[[150 133 124 144 117 147 132 131]
 [121 127 124 108 152 116 118 144]
 [110 119 134 112 145 110 124 130]
 [137 117 140 123 127 122 120 131]
 [118 133 121 120 133 123 124 128]
 [131 126 128 121 138 125 124 137]
 [119 124 129 121 142 121 131 135]
 [143 138 121 147 109 148 136 122]]
->
[[110 119 134 112 145 110 124 130]
 [118 133 121 120 133 123 124 128]
 [119 124 129 121 142 121 131 135]
 [121 127 124 108 152 116 118 144]
 [131 126 128 121 138 125 124 137]
 [137 117 140 123 127 122 120 131]
 [143 138 121 147 109 148 136 122]
 [150 133 124 144 117 147 132 131]]

[[123 139 119 110 134 127 123 118]
 [134 130 129 107 132 141 127 129]
 [118 124 127 157 128 126 122 114]
 [132 130 110 153 134 131 132 120]]
->
[[118 124 127 157 128 126 122 114]
 [123 139 119 110 134 127 123 118]
 [132 130 110 153 134 131 132 120]
 [134 130 129 107 132 141 127 129]]

[[132 121]
 [138 107]
 [125 136]
 [126 134]]
->
[[125 136]
 [126 134]
 [132 121]
 [138 107]]

[[118 116 152]
 [109 119 157]
 [146 110 125]
 [128 133 138]
 [103 147 145]
 [123 129 140]
 [154 123 106]
 [138 132 128]]
->
[[103 147 145]
 [109 119 157]
 [118 116 152]
 [123 129 140]
 [128 133 138]
 [138 132 128]
 [146 110 125]
 [154 123 106]]

[[125 121 127 134 132]
 [130 137 124 131 136]
 [151 124 133 145 132]
 [122 133 135 131 132]]
->
[[122 133 135 131 132]
 [125 121 127 134 132]
 [130 137 124 131 136]
 [151 124 133 145 132]]

[[124 146 132 115 138]
 [119 138 143 139 118]
 [127 106 133 117 132]
 [132 118 115 115 142]
 [140 130 142 112 124]
 [139 125 144 114 122]
 [129 142 136 111 135]
 [120 151 127 130 133]
 [137 113 142 119 121]
 [109 121 142 128 132]]
->
[[109 121 142 128 132]
 [119 138 143 139 118]
 [120 151 127 130 133]
 [124 146 132 115 138]
 [127 106 133 117 132]
 [129 142 136 111 135]
 [132 118 115 115 142]
 [137 113 142 119 121]
 [139 125 144 114 122]
 [140 130 142 112 124]]
---
[[142 128 139 113 147 128 113 146 136 135 133 129]
 [108 141 115 142 132 134 147 117 135 144 144 137]
 [148 113 139 113 130 117 107 139 126 117 119 119]
 [114 122 110 128 147 113 131 134 150 141 152 147]
 [119 135 133 137 108 136 142 118 105 119 107 109]
 [110 130 116 134 144 128 141 134 150 144 142 144]]
->
[[108 141 115 142 132 134 147 117 135 144 144 137]
 [114 122 110 128 147 113 131 134 150 141 152 147]
 [110 130 116 134 144 128 141 134 150 144 142 144]]

[[142 114 151]
 [132 126 140]
 [142 120 150]
 [106 116 122]
 [106 105 135]
 [148 143 106]
 [118 146 124]
 [126 141 118]
 [139 148 136]
 [144 131 133]
 [149 128 133]]
->
[[132 126 140]
 [106 116 122]
 [148 143 106]
 [126 141 118]
 [144 131 133]]

[[133 133 132 131 132 130 138 121 137 128 130]
 [127 124 122 123 124 123 117 123 124 124 118]
 [125 122 121 125 126 127 120 122 125 120 123]
 [134 139 144 133 131 131 136 149 134 136 135]
 [123 123 125 124 124 126 117 135 120 125 125]]
->
[[127 124 122 123 124 123 117 123 124 124 118]
 [134 139 144 133 131 131 136 149 134 136 135]]

[[104 144 128 137 117 124]
 [118 132 137 128 126 121]
 [119 130 129 148 114 137]
 [127 125 118 117 128 105]
 [121 135 129 134 129 131]
 [122 127 134 125 123 112]
 [121 136 132 122 117 121]
 [128 134 130 128 133 143]]
->
[[118 132 137 128 126 121]
 [127 125 118 117 128 105]
 [122 127 134 125 123 112]
 [128 134 130 128 133 143]]

[[156 128 149]
 [131 134 132]
 [110 139 119]
 [125 145 133]
 [100 155 119]
 [131 137 134]
 [158 119 147]
 [109 154 125]
 [146 134 144]]
->
[[131 134 132]
 [125 145 133]
 [131 137 134]
 [109 154 125]]

[[133 107 130 118 143 129]
 [ 99 112 105 132 112 106]
 [137 128 113 145 118 143]
 [118 142 140 123 121 118]
 [121 146 106 153 117 136]
 [115 124  98 152 102 130]]
->
[[ 99 112 105 132 112 106]
 [118 142 140 123 121 118]
 [115 124  98 152 102 130]]

[[138 152 116 142 131 112 149 125 138]
 [138 129 126 128 134 100 141 120 119]
 [114 128 134 139 146 101 133 118 147]]
->
[[138 129 126 128 134 100 141 120 119]]

[[129 156 119 123 151 121 128 120 113]
 [126 146 114 121 145 131 131 125 121]
 [129 103 139 134 108 129 126 133 139]
 [126 107 134 133 106 145 129 139 141]
 [128 131 117 120 142 113 130 120 124]
 [126 115 135 134 110 147 128 138 138]
 [129 151 124 126 146 120 127 121 115]]
->
[[126 146 114 121 145 131 131 125 121]
 [126 107 134 133 106 145 129 139 141]
 [126 115 135 134 110 147 128 138 138]]
